128 stands for zero in the data rows.
Some points, one per row:
array([136,  90, 147,  80, 153, 107, 202,  90, 134,  95, 135, 129, 128, 161, 111,  35])
array([117,  72, 139,  75, 157, 113, 244,  91, 122,  60, 145, 142, 129, 181, 135,   1])
array([117, 107,  76, 245,  79, 169, 120, 149,   0,  69, 159, 120, 121, 129, 110, 129])
array([135, 139,  79, 247,  85, 156, 120, 152,   0, 105, 161, 124, 133, 125,  94, 126])
array([114, 119, 102, 176,  74, 198, 105, 144,  57, 111, 105,  74,  88, 157, 128, 200])
array([126, 150, 144, 128, 183,  98, 109, 124, 168, 141, 129, 168, 146, 122, 176, 183])
array([118,  95, 132, 117, 133, 124, 159, 100, 146, 139, 103,  89, 109, 139, 120,  73])
array([124, 142,  84, 249,  86, 140, 144, 140,   0,  90, 166, 130, 139, 147,  85,  92])
array([144, 154, 143,  92, 121, 100, 124, 123, 157, 122, 164, 164, 134, 136, 126, 100])
array([127, 139,  80, 255,  88, 148, 123, 144,   0, 108, 162, 132, 123, 116,  99, 124])
array([ 55,  56,  87,  66,  90, 186, 125, 168,  98, 160,  57,  36, 150, 128, 153, 208])
array([139, 172, 152, 106, 144, 109,  92, 136, 172, 140, 139, 169, 141, 120, 139, 163])
array([ 87, 103, 124,  68, 126, 169, 115, 136, 153, 172,  70,  41, 128, 103, 161, 172])
array([125,  82, 131, 118, 137, 114, 190,  94, 152, 110, 122,  93, 108, 161, 119,  40])
array([181, 175, 161,  80, 114, 125,  86, 142, 209, 163, 129, 138, 129,  74,  76, 154])
array([121, 151, 138, 131, 186, 100, 107, 126, 165, 147, 135, 168, 143, 122, 189, 181])
array([114,  98, 142, 101, 139, 113, 128,  87, 181, 139,  69,  64,  88, 127, 100,  39])
array([ 91,  65, 121,  69, 120, 142, 123, 110, 167, 150,  47,  47, 109, 134, 108,  94])
array([190, 164, 149,  83, 120, 138,  76, 159, 230, 178, 129, 141, 128,  80,  91, 183])
array([125, 126,  79, 255,  77, 155, 125, 144,   0,  87, 162, 126, 129, 125,  88, 127])
array([120,  83, 139,  74, 157, 107, 230,  99, 121,  73, 153, 149, 131, 175, 136,  12])
array([125, 141,  74, 255,  82, 155, 117, 152,   0,  95, 169, 131, 130, 121, 104, 116])
array([191, 171, 156,  73, 108, 139,  73, 152, 219, 168, 130, 137, 129,  75,  71, 181])
array([106, 151, 136,  84, 153, 151, 108, 108, 172, 165,  99,  56, 104, 114, 174, 179])
array([181, 170, 161,  80, 109, 131,  84, 143, 213, 156, 128, 137, 128,  74,  75, 162])
array([129, 150,  86, 250,  92, 142, 121, 150,   0, 118, 160, 133, 131, 135, 100, 109])
array([171, 179, 155,  97, 130, 119,  83, 153, 208, 162, 129, 156, 129,  73, 108, 175])
array([154, 149, 147, 123, 163, 104,  97, 137, 206, 179, 122, 175, 134, 107, 142, 183])
array([127,  91, 139,  70, 153, 103, 221,  98, 122,  77, 154, 148, 134, 175, 131,  21])
array([122, 159,  79, 253,  86, 132, 136, 148,   0,  90, 169, 129, 137, 147, 109,  71])
array([126, 121,  75, 247,  86, 163, 121, 150,   0,  92, 164, 129, 127, 118, 107, 131])
array([128, 158, 150, 126, 167,  98, 105, 127, 172, 139, 129, 172, 143, 118, 161, 176])
array([130, 158, 146, 143, 179,  91, 104, 130, 177, 166, 126, 190, 138, 120, 174, 175])
array([140, 178, 156, 101, 129, 109,  98, 135, 166, 130, 150, 167, 135, 113, 126, 141])
array([107,  86, 112, 130, 104, 156, 153, 122, 108, 104, 104,  80, 112, 163, 126, 107])
array([119, 154,  90, 238, 111, 131, 123, 145,   6, 127, 160, 137, 134, 114, 117, 119])
array([123, 108, 139, 114, 136, 122, 153, 101, 150, 140, 103,  87, 117, 131, 119,  65])
array([156, 145, 159,  92, 126, 115, 109, 120, 184, 152, 119, 121, 125, 103,  93, 104])
array([ 73,  39, 107,  50, 104, 165, 126, 138, 136, 184,  33,  30, 141, 114, 125, 173])
array([130, 133, 138, 122, 193,  96, 129,  90, 182, 138, 114, 144, 138,  99, 183, 226])
array([117, 146, 138, 139, 187,  95, 117, 115, 164, 146, 132, 166, 138, 110, 186, 190])
array([134, 128,  81, 255,  81, 155, 130, 140,   0, 100, 158, 128, 129, 117,  84, 135])
array([118,  86, 130, 118, 132, 126, 169, 104, 155, 118, 116,  81, 112, 158, 129,  46])
array([124,  98, 141, 113, 134, 121, 153, 102, 159, 137, 104,  85, 116, 141, 114,  60])
array([ 62,  55,  83,  70,  82, 208, 115, 176, 100, 157,  74,  37, 151, 148, 162, 218])
array([164, 165, 152, 113, 144, 111,  93, 144, 206, 168, 122, 164, 129,  82, 125, 180])
array([101,  89, 117, 113, 120, 140, 146, 119, 147, 126,  97,  68, 112, 147, 139,  78])
array([111, 179, 117, 179, 171, 103, 111, 143,  84, 161, 160, 166, 162, 116, 161, 136])
array([147, 182, 154,  97, 135, 112,  92, 138, 171, 142, 148, 170, 137, 118, 124, 150])
Then 27 other points, each followed by its number:
array([ 75,  55, 105,  56, 107, 172, 120, 145, 135, 185,  42,  34, 136, 110, 144, 176]) 0
array([120,  71, 138,  74, 161, 117, 237,  97, 124,  62, 146, 139, 129, 178, 138,   5]) 1
array([180, 165, 159,  76, 110, 138,  77, 156, 215, 154, 133, 137, 128,  80,  82, 165]) 2
array([113,  90, 106, 149,  94, 174, 146, 129,  75,  88, 118,  93, 106, 176, 119, 118]) 3
array([132, 132, 145,  96, 128,  91, 159, 109, 143, 105, 164, 160, 133, 146, 131,  70]) 4
array([119,  96, 141,  84, 152,  97, 219,  96, 120,  68, 154, 153, 131, 164, 144,  19]) 5
array([159, 186, 158,  94, 128, 112,  84, 143, 187, 151, 142, 166, 135,  99, 110, 164]) 6
array([ 72,  67,  98,  77, 100, 170, 123, 146, 128, 145,  68,  47, 136, 142, 140, 147]) 7
array([115, 176, 139, 159, 178,  95, 109, 125, 120, 154, 146, 175, 157, 127, 161, 159]) 8
array([122, 128, 135, 110, 196, 110, 117,  95, 189, 136, 120, 131, 123, 104, 205, 225]) 9
array([151, 131, 155,  97, 132, 112, 124, 105, 172, 151, 110, 111, 124, 114,  94,  88]) 10
array([130, 125,  79, 245,  86, 154, 123, 137,   0,  95, 155, 128, 119, 106,  93, 146]) 11
array([161, 147, 146, 136, 151, 100, 106, 125, 212, 188, 111, 175, 120,  88, 128, 184]) 12
array([146, 171, 155, 112, 144, 109,  92, 139, 187, 151, 135, 173, 135, 108, 131, 169]) 13
array([172, 173, 159,  87, 115, 122,  83, 143, 201, 155, 132, 153, 128,  78,  86, 175]) 14
array([110, 178, 142, 155, 184,  92, 103, 134, 144, 149, 140, 187, 150, 129, 194, 153]) 15
array([110,  98,  94, 205,  92, 167, 153, 131,   0,  53, 142, 129, 113, 160, 109, 103]) 16
array([121, 114,  82, 240,  75, 173, 118, 145,   0,  80, 147, 118, 106, 130, 109, 145]) 17
array([135, 167, 150, 117, 155, 108,  92, 131, 174, 148, 139, 175, 136, 122, 147, 171]) 18
array([113, 103,  91, 223,  89, 164, 147, 132,   0,  52, 155, 133, 121, 156,  97, 103]) 19
array([118,  98, 126, 115, 129, 133, 155, 116, 157, 128, 108,  75, 115, 153, 131,  57]) 20
array([130, 103, 144,  88, 138,  98, 172, 102, 140, 106, 154, 150, 126, 156, 122,  56]) 21
array([135,  85, 154, 121, 155,  92, 191,  85, 157, 121, 117,  96, 119, 160, 105,   0]) 22
array([ 84,  80, 107,  93, 106, 158, 130, 133, 127, 144,  72,  55, 124, 138, 129, 140]) 23
array([127, 166, 148, 120, 167, 103,  93, 138, 171, 140, 138, 174, 143, 115, 173, 168]) 24
array([122, 114,  79, 232,  83, 167, 116, 145,   0,  92, 154, 117, 117, 122, 110, 147]) 25
array([125, 134, 138, 104, 188, 114, 123,  88, 190, 135, 110, 115, 122, 109, 192, 221]) 26
Which of these numbered points is nearest to each point below, looking only along the 3 directions in which the first points spread most? Its number follows each.
array([155, 147, 144, 130, 163, 103,  97, 143, 210, 192, 118, 177, 134, 109, 146, 176]) > 12
array([164, 156, 146, 110, 149, 116,  91, 147, 211, 179, 126, 167, 133, 101, 131, 180]) > 14
array([195, 176, 158,  86, 120, 133,  81, 155, 229, 175, 123, 140, 129,  70,  78, 182]) > 2
array([122, 142,  78, 247,  96, 153, 114, 162,   0, 106, 171, 133, 131, 129, 124, 106]) > 11
array([105, 102,  93, 191,  58, 212, 100, 150,  50, 109, 109,  80,  73, 173, 130, 191]) > 25
array([193, 167, 153,  98, 126, 126,  90, 143, 227, 185, 118, 151, 124,  70,  83, 191]) > 2
array([149, 174, 155,  97, 116, 105, 106, 132, 170, 135, 149, 168, 129, 104, 112, 131]) > 24
array([ 55,  55,  82,  68,  85, 197, 120, 174,  98, 155,  62,  36, 153, 134, 164, 212]) > 0
array([118,  93, 129, 110, 126, 133, 152, 107, 147, 127, 105,  79, 117, 148, 125,  71]) > 20
array([119,  68, 148,  80, 161, 106, 241,  91, 122,  70, 138, 137, 126, 183, 123,   0]) > 1
array([111, 164, 139,  98, 175, 135, 111,  95, 175, 163, 111,  81,  96, 110, 188, 194]) > 26
array([111,  95, 107, 147,  99, 162, 152, 123,  88, 100, 112,  93, 102, 164, 121, 116]) > 3
array([128,  79, 139, 106, 144, 113, 200,  85, 145, 103, 124, 106, 114, 163, 115,  34]) > 22
array([150, 153, 148, 142, 171,  92, 105, 134, 197, 189, 117, 189, 137, 110, 152, 177]) > 6
Here are 27 other points, each followed by its number:
array([161, 153, 146, 119, 155, 107,  91, 138, 204, 176, 123, 171, 129, 103, 137, 184]) 0
array([156, 175, 154,  87, 115, 115,  95, 139, 178, 139, 150, 164, 136, 109, 108, 142]) 1
array([131,  87, 145,  90, 153, 107, 206,  89, 132,  95, 132, 124, 122, 162, 117,  29]) 2
array([134, 120, 141,  91, 132,  86, 176, 100, 136,  94, 158, 157, 134, 152, 129,  60]) 3
array([117, 117,  85, 213,  81, 183, 106, 148,  21,  97, 136, 105,  95, 142, 129, 166]) 4
array([124, 125,  79, 255,  80, 155, 127, 144,   0,  84, 159, 125, 126, 115, 101, 126]) 5
array([111, 112,  89, 231,  93, 157, 144, 137,   0,  48, 155, 134, 124, 149, 106,  99]) 6
array([ 69,  81,  88, 102,  82, 203, 117, 164,  86, 141,  77,  50, 131, 141, 167, 212]) 7
array([106,  96, 106, 171,  94, 170, 153, 126,  55,  75, 120, 104,  98, 168, 125, 111]) 8
array([130, 158, 148, 151, 176,  92, 106, 138, 181, 176, 123, 196, 140, 126, 175, 164]) 9
array([135,  96, 149, 122, 146, 107, 140,  90, 178, 145, 101,  72, 107, 152, 103,  11]) 10
array([ 92,  85, 110, 105, 113, 151, 138, 131, 143, 142,  85,  62, 118, 147, 134, 105]) 11
array([157, 157, 161,  87, 121, 122, 100, 134, 193, 147, 126, 131, 128,  86,  97, 122]) 12
array([137, 153, 146, 135, 177,  98,  99, 145, 193, 172, 127, 185, 134, 105, 174, 172]) 13
array([ 99,  89, 111, 127, 113, 156, 151, 129, 116, 106, 111,  83, 112, 161, 147,  88]) 14
array([133, 155, 146, 126, 176, 100, 109, 120, 172, 146, 130, 176, 145, 118, 163, 184]) 15
array([163, 176, 154,  86, 117, 120,  88, 145, 192, 154, 139, 155, 128,  86, 102, 148]) 16
array([ 76,  82,  87, 117,  74, 204, 110, 166,  80, 134,  81,  53, 124, 149, 156, 204]) 17
array([124, 146, 136, 134, 182,  98, 113, 113, 164, 143, 129, 168, 142, 119, 182, 190]) 18
array([124, 175, 152, 152, 184,  87, 103, 132, 161, 173, 128, 198, 143, 134, 171, 168]) 19
array([ 70,  52, 107,  58, 111, 160, 123, 139, 145, 169,  42,  39, 137, 118, 139, 135]) 20
array([127, 150, 134, 129, 188, 102, 108, 116, 167, 149, 134, 164, 144, 114, 185, 195]) 21
array([134, 116, 135,  87, 133,  95, 180,  98, 136,  97, 163, 158, 133, 164, 134,  48]) 22
array([124, 134, 137, 125, 198,  95, 124,  99, 175, 135, 120, 148, 138, 100, 193, 217]) 23
array([107,  93, 112, 134, 105, 162, 150, 128,  95,  99, 110,  85, 110, 162, 131, 109]) 24
array([ 69,  74,  90,  95,  81, 192, 119, 165,  89, 147,  67,  43, 139, 141, 145, 208]) 25
array([121, 128,  84, 239,  88, 157, 137, 146,   0,  65, 166, 133, 138, 157,  99,  91]) 26
The same question for these:
array([ 61,  69,  93,  86,  99, 175, 122, 159, 115, 137,  71,  45, 136, 147, 162, 144]) > 20
array([120, 143,  82, 248,  88, 142, 140, 145,   0,  70, 165, 131, 139, 143, 103,  87]) > 26
array([154, 186, 158,  93, 126, 113,  86, 147, 179, 145, 144, 166, 133, 100, 113, 155]) > 13
array([162, 154, 155,  88, 125, 114, 102, 129, 189, 157, 120, 127, 125,  99,  92, 116]) > 12
array([190, 174, 156,  81, 109, 139,  73, 151, 223, 168, 132, 142, 127,  68,  80, 180]) > 0
array([131, 105, 141,  86, 139,  94, 198,  94, 133,  89, 158, 155, 131, 165, 124,  44]) > 22
array([133, 105, 148, 108, 136, 115, 150,  92, 159, 141, 104,  94, 117, 131, 105,  67]) > 10
array([111, 180, 143, 153, 179, 101,  93, 141, 137, 158, 146, 188, 155, 155, 182, 147]) > 19
array([168, 169, 161,  89, 116, 116,  91, 130, 199, 160, 125, 135, 119,  75,  80, 145]) > 16
array([ 92,  78, 108,  89, 110, 158, 127, 129, 144, 142,  82,  57, 119, 149, 127, 117]) > 11
array([121, 114,  88, 216,  63, 195, 105, 147,  24,  96, 124,  95,  84, 159, 114, 173]) > 4
array([115,  96, 105, 175,  89, 170, 151, 126,  43,  67, 123, 107, 105, 170, 111, 114]) > 8
array([ 95,  94,  89, 145,  65, 213,  99, 164,  67, 121,  95,  61, 102, 170, 147, 199]) > 17
array([128,  85, 141,  81, 147, 110, 196,  98, 138,  95, 145, 135, 128, 171, 124,  30]) > 2
